In the data rows, 500 means zero.
Here are some points, each followed by its number:
568,544,620,634,572,567,585,646,655,633,589,784,564,614,628,603,611,705,601,531,570 0
634,635,593,562,602,615,571,583,620,599,553,611,647,589,582,635,591,595,576,582,598 1
612,689,587,580,574,680,638,617,613,581,583,574,669,582,586,596,608,591,601,613,632 2
651,561,662,562,738,542,538,561,576,589,626,567,556,788,650,711,592,616,602,640,578 3
608,591,572,614,610,633,666,588,591,623,553,606,620,560,590,567,591,568,577,612,615 4
602,574,658,734,676,594,615,644,543,550,999,515,589,980,659,592,641,566,927,999,684 5
556,543,596,685,553,619,650,677,667,638,571,847,589,582,612,558,623,692,585,531,580 6
592,555,624,631,640,614,607,601,580,580,612,588,609,724,639,569,630,603,598,678,599 7
618,627,577,591,623,606,621,571,591,636,554,602,607,554,596,598,583,573,578,619,612 8
596,557,608,598,625,622,619,585,586,592,558,628,643,634,620,576,619,600,577,633,594 9
574,548,621,620,579,557,583,631,649,618,593,758,555,602,632,626,602,713,592,532,567 10
599,585,576,607,613,637,645,594,581,640,559,608,625,563,591,568,594,573,585,650,618 11
557,553,616,708,553,618,627,738,644,583,691,653,587,705,625,568,641,680,668,556,606 12
621,584,603,580,625,594,572,574,601,615,547,639,611,601,604,608,597,604,560,600,581 13
746,627,658,527,796,524,523,537,597,629,565,594,535,634,608,931,555,621,553,563,553 14
557,546,601,681,550,622,644,683,647,621,582,806,586,615,620,562,631,691,620,540,583 15
555,548,619,710,553,610,625,705,640,593,653,681,591,643,629,563,646,680,663,553,593 16
590,560,597,609,620,622,622,589,587,598,554,625,623,605,609,568,617,605,566,616,592 17
624,656,575,577,586,633,625,587,599,631,558,579,608,549,575,608,582,564,592,651,621 18
591,562,599,616,609,660,655,600,598,583,561,622,655,620,601,566,623,595,578,660,606 19
568,546,625,639,573,566,570,645,647,608,615,738,561,623,615,603,611,702,618,536,572 20
626,628,598,622,628,586,601,585,576,605,606,555,588,575,601,615,589,570,620,666,627 21
695,999,586,536,569,615,557,589,663,607,572,561,624,539,550,779,569,581,601,575,634 22
624,563,616,578,675,575,567,566,589,595,559,624,591,649,612,626,596,608,573,613,579 23
610,641,565,601,591,659,725,591,597,639,548,606,652,540,580,577,589,566,584,606,625 24
607,595,576,584,612,616,660,582,587,644,548,616,599,556,583,575,589,571,574,619,610 25
566,574,598,644,549,593,625,670,686,620,571,778,584,590,598,574,612,686,605,532,583 26
591,568,597,620,600,671,654,607,587,584,565,600,661,612,606,566,626,597,595,633,608 27
665,598,598,548,702,535,540,544,586,673,552,617,550,578,599,743,557,581,551,593,575 28
592,557,612,624,618,632,626,602,587,573,578,595,643,640,619,578,622,601,603,634,608 29
591,547,632,652,647,616,604,610,570,568,641,565,626,743,634,578,642,601,621,718,610 30
616,598,579,584,615,601,614,576,586,650,545,613,612,560,591,605,578,570,567,606,599 31
575,538,634,616,591,551,568,630,644,605,618,739,543,635,634,621,602,714,610,538,565 32
New points follow, each followed by the numbers of its two nearest points above, nearest first.
600,548,690,613,619,529,536,626,624,586,778,605,531,749,653,747,593,704,701,552,571 3 32
673,935,686,598,628,594,537,647,580,547,999,515,593,813,593,813,612,578,949,999,706 5 30
602,588,578,612,605,641,667,586,576,624,563,599,634,568,596,569,599,572,586,677,624 11 4
696,999,585,556,592,600,570,591,622,624,617,535,594,545,558,754,565,560,670,630,651 22 2
619,862,578,564,569,685,597,602,645,598,553,588,668,543,561,613,595,584,589,578,628 2 18
606,590,601,638,634,597,620,592,568,593,647,549,582,633,606,591,602,568,641,738,629 21 30
720,634,642,526,765,524,523,537,612,629,562,597,537,608,606,931,555,619,554,566,556 14 28
595,573,603,686,620,629,659,616,562,586,696,539,619,660,629,569,619,564,690,794,659 30 7
563,550,631,684,557,585,612,704,633,594,707,642,562,723,619,591,633,688,691,561,592 12 16
555,535,607,700,553,604,625,679,646,607,599,764,589,599,626,561,632,692,618,544,579 15 26
579,546,674,642,588,546,553,660,633,591,781,604,540,792,642,663,612,700,730,566,579 12 16
566,642,587,672,533,664,642,758,688,604,623,671,615,580,579,575,618,657,678,535,614 16 12
595,568,611,735,636,621,674,623,564,580,719,540,600,695,633,569,630,567,697,788,645 30 7
618,783,585,584,575,699,605,620,629,590,572,574,685,554,568,619,601,582,616,592,640 2 18
